In the rows, 128 means zero.
The rows of X fall into a few groups, and each row is roughly a mix of its group's hidden directions.
X (152 x 11):
[[119 121 114 109 124 154  66 125 169 139  93]
 [186 141  99 126 132 142  74 145 115 140 114]
 [122 158 130 115 151 105  93 159 124  83  84]
 [161 156 182 126 100 123 139 101 130 141  87]
 [132  88 122 147  67 139  97 115  93 128 116]
 [106  94 157  98 146 173 114  93  94 136 122]
 [111 130 139 114 151  97  78 104  94 140  85]
 [143 142 174 157 118 144 134 112  85 152  85]
 [151 190 115 163 147 110  96 136 131 119 102]
 [141  90 175 110 126 106 164 131 128 143  82]
 [160 145 120 154 108 106 152 182 158  98 119]
 [168 138 109 148 141 164 168 100 150  99 102]
 [ 66 104 102 106 112 121 123  95 136 123 163]
 [117 123  96  98 143 157  59 118 129 141 116]
 [143 113 109 201 112 140  97 123 137 130 154]
 [113 154 126  65 135 120 167 116 120 106  95]
 [107 158 141 106 154 127 178  83 138 160 125]
 [139 129 152 159  88 121 110 133  70 161 116]
 [103 138 176 106 153  93 176 121 111 144 119]
 [ 92 152 134 114  94 152 174 148 145 102 159]
 [114 180 106 120 150 121  85 136  97 162 147]
 [137  83 124 168 116 151 168 146  85 135 118]
 [124 167  83 171 154  92 135 105 121 144 129]
 [118 156  89  75 135 147 106 139 172 124 136]
 [143 132 143 132 146 152 128  94 116 110  55]
 [108  78 136  99 122 148 124 158  85 108 160]
 [165 133 170 147 107 110 154  87  98 105 113]
 [136  83 168 135 132 152 145  91  83 133 113]
 [113 138 115 181  89 110 139 142  86 147 156]
 [154 125 161 115 104 104 140  90 168  83 124]
 [115  95 140 155 152  78  93 140 116 159 154]
 [122  70 150  89 142 149  94 136 110 103 119]
 [116 186 112  89  84 144 155 128 127 118 133]
 [172 123  75 117 124 145 124 104 160  89 132]
 [107 102 176 122 127 167 131 133 112 105  78]
 [126 106 159  83 121 126 176 105  85 123 117]
 [152 130 108 111 145 118  81 108  92 150  81]
 [144 152  93 192 139 122 105 135 151 101 119]
 [148 117  88 111 123 192 141 149 157 110 118]
 [104 112 117  91 126 194 137  98 110 113 138]
 [116 146  97  67 106 165 134 132 112  97 133]
 [159 125 105 159 146 116 172 103 110 104 172]
 [ 68 152 148  86 102 134 112 140 110 124 105]
 [119 152 104 156 121 159 108  67 110 100 121]
 [162 130 142  59  99 133  98 118 112 132 116]
 [152  88 101 147 109 136 148 168 174 106 133]
 [146 158 110 181 113 116 118 142 103 167  95]
 [ 67 117 170 140 125 103 106 156 143 146 134]
 [ 61 137 119 120 121 104 111 161 152 111 155]
 [107 168 132 118 174 111 173 136 132 112 165]
 [110 126 134 122 130 151 172 110  79  76 132]
 [141 103  56 121 160 154 111 137 125 116 137]
 [ 53 137 122 116 116 129 107 103 144 132 159]
 [133 129 120 187  79 138  92 124 106 143 144]
 [120  96 134 116 145  89 179 153 140 146 167]
 [129  91 125 161  57 109 132 132 147 121 137]
 [105 160 108 193 115 134 151 139 144 105 150]
 [ 96 127 125 116 110  94  97 166 137 165 171]
 [145 134 115 198 138 115  90 156 138 114 119]
 [129  85 143  69 143 115 126 150 135 164 104]
 [120 180 150  69 152 111 115 142 135 126 110]
 [127 170 116 115 134 127 154 116 113 198 143]
 [121 132  90 147 123 108 151 144  84 139 185]
 [142 187  88  97 133 144 131 151 157 150 135]
 [ 71 141 134 165 144  88 115 132 100 151 120]
 [150  93 134 143 124 127 104 152 148  61 112]
 [128 127  98 147 135 139  53 134 113 114 100]
 [151 124 161 111 150 139 146  97 141 170 179]
 [168 160 123 136 147 125 112 176 164  95 109]
 [105 138 143 120 130 170 166 111 143  74 101]
 [148  85 148 112  96 148 110  78 131 101 109]
 [186 141 102 111 133 147 104  85 134 148 105]
 [103 112  89  90 131 142 130 161 135 132 184]
 [121 158 115 124 137 106 103 156 112  88  70]
 [115 120 171 121 103 106 116  96  90 164  93]
 [110 125 170 162 116 117 177 133 146 112 171]
 [134 144 130  85 193 120 156 158 143 131 133]
 [121  79 104  90 142 166 113  86 117 117 129]
 [ 85 185 120 164 120  98 142 128 125 153 120]
 [106 131 125  62 137 123 142 141 108 147  81]
 [145  87 152 155 100 122 176 122  84 126 123]
 [129 156 104 112 147 125 130  81  80 102  95]
 [117 110 137  54 122 134  93 127 137 100 141]
 [136 151 113 135 166 119 181 159 123 110 171]
 [ 93 153 174 121 119 106  99 119 132 148  79]
 [133  80 164 102 138 133 177 111 125 143 160]
 [149  98  96 150 122 150 159 142  98 103 175]
 [117  89 168 102 150 120 150 149 163 108 166]
 [135 158  88 145 131 106 116 183 120 158 157]
 [120  76  87 151 123 160 110 104 142  98 146]
 [154 191 120 129 150  86 131 155 127 135 152]
 [ 95 172 127 128 145  79 139 129 145 173 143]
 [ 83 169 128 138 170 141 128 133  92 162 120]
 [144  93 121  63 118 141  97 140 109 116 154]
 [104  73  98  92 157 141 139 137 148 106 108]
 [140 162 125  93  82 128 163 130 136 117 177]
 [149 118 126 185 110 132 167 155 158 105 107]
 [158 164  78 117 112 137 131 121 120 180 146]
 [115 124 158 180 147 114 112 129 132 160  76]
 [120 136 112 148  89 152 109 119 151 177 174]
 [169 162  88 124 170 148 132  94 146 114 137]
 [104 171 133 141 135  88  73 136 138 157 117]
 [101 113 114  97 102 149 155  97 149  83 160]
 [ 93  98 172 134 144 156 143  91  95 105 119]
 [ 91 124 103  87 127 178 126 106 107 143 159]
 [150 101 164 185 141 114 118 145  87 115 124]
 [163 129 116 163  93 126  89  96 126 106  90]
 [130 153 140 162 115 102 170 125 166 129 176]
 [100 116 102 124 145 104 104 161 118 150 188]
 [130 133  79 112 114  82 132 105 175 143 148]
 [128 168 161 148 151  94 179 135 100 137 121]
 [155  79 165 120 147 139 135 103  97  90 123]
 [103 149 104 137 152 108 165 174 135 134 173]
 [129 177  94 168 133 110 120 155 168 113 114]
 [141  97 176 151 141  74 144 120 120 154 113]
 [101 118 143  89 151 160 123  71 115 103 139]
 [182 154  90 127 136 107 159 142 150 157 146]
 [135 193 144  94 156 101 137 141 134 133 100]
 [152 146 147 106 155 118 193 102 122 157 125]
 [ 72 172 130 123 168 126 147 105 128 141 152]
 [117 129 141  48 166 133 125 121 135 121 119]
 [122 128 138 169 150 146 179 136  74 135 118]
 [ 79 116 149 101 140 150  98  83 135 103 109]
 [156  79 104 101  80 108 127 147 142 151 137]
 [127 157  84 149 170 179 111 146 122 121 136]
 [118  83 135 133  78 154 124 108  93 155 152]
 [103 156 126 172 114  98 116  82 102 158 126]
 [154 176 142 120 174 105 154 114 142  91 119]
 [118 128 103 100 120 152  82  90 134 101 171]
 [140 111 104 117 161 149  79 118 107 172  98]
 [143 108 129 160  90 143 162  93  98 164 149]
 [115 140  89 112 122 122 132  97 112 187 165]
 [155 118 124  97 111 146  63  89 119 123 120]
 [ 90 137 193 116 102  96 138 127 118 123 151]
 [132 194 134 115 137 107 166 122 159 102 134]
 [155  95 145 145 120 143 123  72  85 145 108]
 [ 75 118 161 175 136 141 139 153 143 133  98]
 [127 138 154  82 131 131  91  67 135 111 120]
 [110 112 166  97 130 125  90 145 136  74 152]
 [156 105  99 130 158  83  95 114 112 143 166]
 [161 169 135 153 152  96 172 163 133 123 126]
 [128 141  83 180 119 132 143 127 178 116 149]
 [123 119 138 106 188 148 152 154 114 154  90]
 [115 136 121  83 138 137 171 122 168 171 149]
 [153 173 136 115 138 103 135 103 167 155  86]
 [ 75 128 132 151 116  91 164 158 134 117 161]
 [188  91 106 133  89 125 122 141 138 104 148]
 [122  74 182 123 133  91 133 128 116 155 115]
 [146 173 108 173 119 113  78 128 133 112 108]
 [115 136  70 168 105 140  86 139 135 122 105]
 [129 121 177  87 106  84 129  92 149 125 114]
 [144  84 107 192 131 144 116 123 145 135 156]]

Each list below has four rows that fit no group; the rest each fit one group, if only roughly. Name those rows in the order they come.
    j509: [ 86 150  98 171 104 132 145 127 120 174 141]
    j70: [157 117 113  96 103 192  99 140 115 121 113]
    j89: [169  82 132 144 155 155 156 116 143  88 140]
    j620: [150 141 110 149  96 151 167 166 161 158 149]
    j692: [145 121 180 124 132 108 136 107 111  73 159]
    j626: [ 87 152 125 160 103 134  92 124 128 131  73]
    j170: [176 137 116 139 123 151 118 121 110 149  63]
    j836: [113 103 127 127 136 158  59 120  88 128 129]
    j787: [128 145 124 176 129 122 158 125 116 108 193]
    j517: [117 186 140 165 142  81 122 115 104 120 122]
    j226: [ 65 128 108 125  97 135 122  90 147  96 134]
 => j509; j626; j787; j517
    j264: [139 145 139 143 114 106 127 153  78 162  76]
    j898: [ 83 149 124 111 111 161 143 137  87 104  89]
    j818: [ 96 144 139 180 110 113 145 152 113 168  96]
    j532: [129 106 128 192 111 129 161 107 153 139  95]
    j648: [115  90  84 108 109 113 135 133 116 188 134]
    j123: [ 85 144 129 110 138 110 153 101 141  78 167]
    j808: [176 158 104 112 124  90 109 102 149 162 141]
    j615: [139 133 124 139 110 120 107  85 163  86  79]
    j352: [ 98  99 118 152 155 122 182 150 107  91 130]
    j671: [115 104 133 119 156 134 181 136  75 140 158]
    j519: [120 118 162 139  76  76 143 117 107 154 123]
    j327: [ 93 180  96 133 116 150 169 121 106 110 112]
    j342: [ 77 153 154 137 112 127 118 153 132 158  78]
    j676: [ 89  86 136 116  97 162 132 144  81 135 112]
    j371: [163 104 132 116 156 128 156 167  90 167 110]
 => j532; j648; j352; j676
    j610: [137 157 159 141 119  84 146 168 101 120  89]
    j13: [172 151  95  74 143 136 145 145 105 145 137]
    j79: [111 150 106 130 131  73 134 118 184 103 141]
    j936: [134  90 131 201 126 102 140 106 129 138 123]
    j811: [128 156  90 141 140 145  91 107 170  89 149]
    j904: [157  89 128  77 116 131 111 112 162 133  90]
    j918: [106 100 119 159 104  93  98 114  81 149 106]
    j785: [156  70 100 113 146 165  98 151 135 131 124]
    j60: [ 78 155 103 110  93 114 160 151 139 147 154]
    j66: [140 113 167 103 133  99 121  91  72 109 132]
    j435: [129  71  95 144 177 150 106 138 116 120 127]
    j675: [143 180 127 164 101 145 112 115 155 131  84]
    j25: [134 121 152 133 109  93  81 100 148 126  77]
    j947: [129 129  87 113 146  93  77 135 146 168 143]
 => j13; j936; j918; j675
    j827: [105  83 116 109 139 177 105 157 104 117 101]
    j413: [121 111 137 129 158  93 126 159 162 185 150]
    j109: [125 103 153  58  97 114 144 118 149 136 138]
    j384: [121 101 153 147 107 184 163 103 111 156 126]
    j720: [120  85  93 137 109 131 110  74 148 149 155]
    j779: [107 131 122 152 120 175 139  93  74 109 148]
    j113: [125 116 132 100 134 146 127  89  67 125 171]
    j943: [137  92  91  77 141 136  96 125 160 115 151]
    j388: [ 92 152 155 173 138  86 136 121 167 140 134]
    j601: [148 117 142  77 151  89 149 153 172 128 130]
    j154: [110 113 175  93 143  98  92 102 101 108 117]
    j982: [133  94 149 153 122 107 106  87 137  86  88]
    j392: [130 109 139 113 110 124 146 135  51 123 160]
 => j413; j109; j384; j720
    j436: [124 146 142 122 177 122 146 133 145  73  87]
    j894: [ 76 108 143 129 143 124 134 149 169  95 168]
    j37: [105 130 130  71 145 107 127 135 187 113 122]
    j395: [124 128 139 169  93 142 129  79 143  78 130]
    j515: [112 116  91 122 182 159 113 114 123  84 144]
    j930: [117 118  94  99 137 110 159 169 152 177 135]
    j149: [158 156 149 104 100 138 170  84 106 104 124]
    j56: [145  97 148 170 133 118 143  72 108 100 112]
    j294: [120 130 128 179  74 128 137 105 165 101 127]
    j695: [100 126 173 128 103 144 148 146  68 120 112]
    j476: [149 102  82 131 101 161 100 107 143 137  86]
 => j436; j515; j930; j476
    j198: [ 93 109 103 124 127 119 122 181 170  95 110]
    j868: [164 132  95 186 129 133 141 127 171 115 109]
    j180: [120 145 116  74 157  74 113 136 128 151 110]
    j165: [126 111 135 116  88 124 107  89 186 102 113]
    j184: [186  86  85 157 116 133 126 142 116 132 127]
    j977: [150 163  64 122 136 104 106 105 108 145 116]
    j846: [149 126 178 133 127  93 174 142  91 139 109]
    j230: [ 67 142 164 128 161 139 110 160 108 122 137]
    j712: [106 191 134 139 125  83 143  93 134 124 141]
    j118: [127 143 127  76 151 104  64 132 123 119 140]
    j458: [131 137 169 175 114 145 151 142 158 164  97]
 => j868; j180; j184; j118
    j931: [150 101  94 111 133 168 120 180 154 111 108]
    j551: [114 126 147  87 143 109 167 160 175 154 135]
    j314: [153 153 118 187 114 128 146 117 145 171 155]
    j630: [123  79 164 132 147 110 114 123  68 126 138]
    j12: [107 107 198 112 129 102 137 152 154 118 121]
    j46: [114  62 146  87 120 103 138 111 153 135 133]
    j219: [123 147 166  88 143 107  76 141 145 113  98]
    j691: [114 147  92 162 121 176 132 102 111 134 173]
    j628: [100 144 103 163 115 154 111 133  75 146 161]
    j981: [138 113 103  69 172 148 108 133 111 131 157]
 => j931; j12; j219; j691
    j490: [119 129 121 131 130 154  83 106  75 170 148]
    j431: [184 116 163 127  97 107 139 133 167 139 103]
    j703: [125  97 139 155 104 108  71  97 154 153 136]
    j78: [129  96 145 119 149 110  63 127 168 142 113]
    j112: [121 173 125 107  85 117  99  89 157 108 114]
    j607: [119 105  81 138 164 138  97 148 176 110 129]
    j874: [146 198 126 127 163 104 125 126 141 104 152]
    j100: [133  64 126 143 154 131 124 131  75 114 141]
    j437: [111 200 111 116  98 122 102 142 153 122 124]
    j693: [116  71 180 152 131 116 141 126 140 151 155]
    j558: [158  94 154 141 177 128  84 144 120 103 139]
 => j431; j703; j112; j693
    j574: [ 89 115  81 117 124 128 136 125 114 135 192]
    j599: [144 141 144 116 138 142 192 117 122  77 108]
    j848: [136 158 121 183 110 135 102 108  78 146 124]
    j214: [ 97 152  79 159 161 148 126 124 139 117  86]
    j457: [182 112 139 165 122  76 138 108 127 110 138]
    j204: [103 154 114 105  88 112 122 157  88 162 157]
    j877: [112 118 109 135  77 114 136 156 107  95 177]
    j553: [ 89 161 148 142 184 121  91 113 121 141 123]
    j557: [123  82 166 105 146 109 105 171 103 141 108]
    j105: [132  99 117 120 127 181  84 133  80 120 138]
    j823: [138 102 122 120 149  99 123 119 161 105 195]
    j480: [ 83 163 106 134 150 115 141 117 180 156 141]
    j231: [175 136  81 153 114 148 158 145 106 151 148]
    j40: [164  87 115  89 158 156 116 143  96 148 113]
 => j599; j457; j877; j480
    j915: [122 128 141 155 124 129 179 152  83  85 145]
    j697: [157 104 169 142 169 118  85 115 104 126 103]
    j471: [154 168 129 128 111  80 115  94 146 102  95]
    j890: [111 157 112 147  99 121  83 172 160 154 135]
    j394: [ 95 178 127  97 153  98 163 101 114 115 126]
    j178: [118 186 129 193 115 120 137 143 117 123 124]
    j749: [130 151 125 188 127 113 168 129 118  82 138]
    j41: [133 117 148 124 195 158 138  87 107 113 123]
    j641: [143 160 176  82 147 110 158 112 101 126 118]
    j332: [156 119 184 145 131  88 107  94 111 148 119]
    j735: [107 145 174  86  80 121 150 108 117 146 125]
    j295: [115 126 174 102 130  72  93 123 141 135 157]
    j356: [179 116 111 164 110 170 108 126  94 122 109]
    j591: [ 90 127 145 102 172 126 135 141 147 168  85]
 => j915; j471; j394; j735
    j368: [188  97 108 118 106 161 124  92 145 136 130]
    j273: [ 94 156 114 103 123 163 142 110 102  90  87]
    j961: [150  74 151 138 102 117 155  93 146 136 163]
    j251: [134  95 101  72 157 154 165 119 109 128 132]
    j220: [126 143 132  96 144 164  74 148 101 166 131]
    j902: [137  82  95 179 134 137 159 116 126  95 116]
    j254: [183  84 114  89 128 144  99 131 144 117 112]
    j374: [103 122  86 148  93 158  77 129 148 133 146]
    j470: [145 150  90 166 136 159 135 120 110  85 165]
    j891: [100  89 122  73 120 132 125  85 115 149 108]
    j547: [171 157 132 152 102 121  81 118 120 138  85]
    j299: [131 105  79 181 140 131 108 145 144  99 104]
 => j368; j961; j251; j891
    j968: [ 88 131 139  76  94 128 112 150 125  84 138]
    j139: [115  97 193 114  88 127 130 108 104 138 134]
    j934: [144  97 131 111  99 115 121  74  83 157 129]
    j588: [137  77 133 116 142 137 170 119  99 174 109]
    j776: [135 109 163 146 189 118 141 154 141  89 123]
    j685: [ 63 118 144 113 139 143 140  87 153 106 143]
    j542: [118 147 145  62  95 116 113 119 144 116 163]
    j389: [173 126 100 114 156 132 126 182 109 157 110]
    j916: [172 180 138 141 146 115 109 124 144 135  81]
    j987: [153 100 178 114 129  80 161 154 125 138 135]
    j15: [ 67 126 143 116 157 141 108 173 129 118 155]
    j462: [163 108 116 128 105 125 102 130  70 104  90]
 => j139; j934; j987; j462
    j228: [139 126 116  62 158 125  90 131 122  92 134]
    j408: [110 141 167 136 126 102 113 126 166 103  71]
    j939: [134  76  95 141 116 161 156  87 110 145 130]
    j538: [163 181 103 112 118 135 152  91 161 112 120]
    j360: [131 107 106  72  99 127  83 160 119 139 115]
    j211: [166  79 118 117 153 124  88 137 165 136 150]
    j562: [122 169 167 155  83 115 121 134 158 117  96]
    j611: [160  96 152  84 122  94  98 111  97 120 148]
    j61: [111 130 154 117 122 171 122  65 119 154 154]
    j463: [114  65 100 120 131 157 138 125 154 145 165]
    j186: [139 175 136 151 152  95 102 144 128  81 105]
    j182: [122 147 165 170  86  96 137 166 120 109 133]
 => j228; j360; j562; j61
    j649: [161 122 124 184 117 135 155 104 158 159  99]
    j572: [162 114 111 141 181 136 112  90 153 106 101]
    j328: [156 181 158  97 149 144 137 118  95 156 116]
    j472: [ 84 154 178  94 129 110 100 141 122 114 153]
    j306: [129 108  86 164 125 133  97 144 100 146  78]
    j892: [118 147 143 162 146  72 133 108 156 125 170]
    j966: [ 88 117 169 139 161 130 114  93 128  83 112]
    j4: [141 110 116 150 125 121 128 163  67 173 143]
    j884: [135 127 105 166 128 131 105 162 131 192 104]
    j499: [162 105 153 146  97 137  84 147 105 125  86]
    j804: [ 86 137 145  90 150 155 138 139 142 120  73]
    j566: [147  95 117 159  97 114 120 166  89 166 115]
    j885: [137  90  86 185 138 123 113 154 129 124  99]
    j81: [101  82 139 151 145 124  85 169 132 155 113]
 => j649; j328; j472; j804
    j606: [138 130 138 146 165 148  81 100  75 143 133]
    j585: [108 136 148 121 162 134 115  97 148 103  64]
    j752: [ 80 107 121 150 108 150  88 135 158 150  95]
    j42: [113 182 101  86 162 118 148 148 123 137 105]
    j521: [129 108  97  84 140 130 118 120  99 190 131]
    j160: [158  97 139 121 128 144 147 168 138 182  95]
    j595: [136 141 137 171 120 165 128  94 152  85  94]
    j258: [109 170 110 176 136 106 117 133 154 123 174]
    j946: [147 157 165 145 148 138 136  72 113  95 107]
    j45: [119 148 103 157 107 147 122  93 155  86 171]
    j833: [159 143 134 151 138  87  99  82 140 156  98]
    j975: [175  86 103 107 141 152 122 124  83 112 141]
    j380: [ 94 119 106 101 144 166  90 112 175 114 118]
    j872: [134  94 111 116 144 149 150 121 131 202 130]
 => j42; j521; j160; j258
    j241: [ 80 155 125 170 153 138 170 121 118 107 147]
    j190: [108 144 153  97 173 114 168 125 134 127  80]
    j988: [ 76 142 145 170 130  80 154 122 132 112 140]
    j861: [108 106 103 151 160 155 167 122 121  76 145]
    j302: [179 165 102  92 154 132 124 121  96 137 106]
    j941: [ 86 132 163 132 169 114 114 143  94 168 111]
    j524: [104 185  86 123 108 129 164 128 106 120 149]
    j22: [107  91 125  94 122 126 194 119 114 105 114]
    j935: [142  96 113  77 152 163 102 110  92 129 143]
    j185: [ 98 127 208 133 117 124 126 106 118 115 137]
    j107: [161 111 114 173 131 122 164 108  86 137  94]
    j511: [145 128  95 121 143 179 155 118 135  87  89]
 => j190; j302; j941; j185
    j624: [ 84 139 133 144 135  88 159 121 168 148 165]
    j434: [164 112 119  98 156 164 121 101  81 108 146]
    j614: [139 124 148  88 126  79  77 112 106 147 139]
    j668: [125 107 158 125 101 122 104 146  59 120 107]
    j866: [188 134 140 144  79 137 142 105 152 111 113]
    j702: [102 142 150 200 157 121 121 135 129 117 102]
    j316: [169 136 127  97 139 106 101  78 162 108 114]
    j53: [177 150 157 133 117  93 119  94 136 163 102]
    j26: [ 99 105 171 115 131 153 110 142 181 100 113]
    j700: [ 91  97 158 127 161 137 122 139  80 141 164]
    j858: [144 171  80 153 104 150 168 144 119 142 132]
    j704: [121  98  82 106 144 176 140 110 152  94 122]
    j111: [105 135 138 177 136 118 141 101  73 152 152]
    j296: [143 127 122  77 171 141 166  86 135 116 130]
 => j624; j866; j702; j704
    j344: [ 91  92  94 154 135 136 108 144 154 155 169]
    j672: [110 115 119  97 125 143 106  87 113 142 191]
    j807: [ 71 134 126 117 128 121  99 153 122 186 122]
    j510: [156 107 161 112  99 162 122 146  99 140  79]
    j627: [111 153 135 105 163 138 130 119 155 133  60]
    j932: [119  84 100 102 152 147 157 170 104 149 146]
    j468: [143 128 120 119 109 184 134 154 134 132  67]
    j783: [128  85 110 173 135 125  92 154  96 121  95]
    j725: [120 152 118 108 175 118 183 127 135  87 134]
    j233: [140 149 174  94  80 142 132 129 169 131 113]
    j221: [127  99  95 177 120 116 126 172 114 156  97]
 => j344; j672; j627; j725
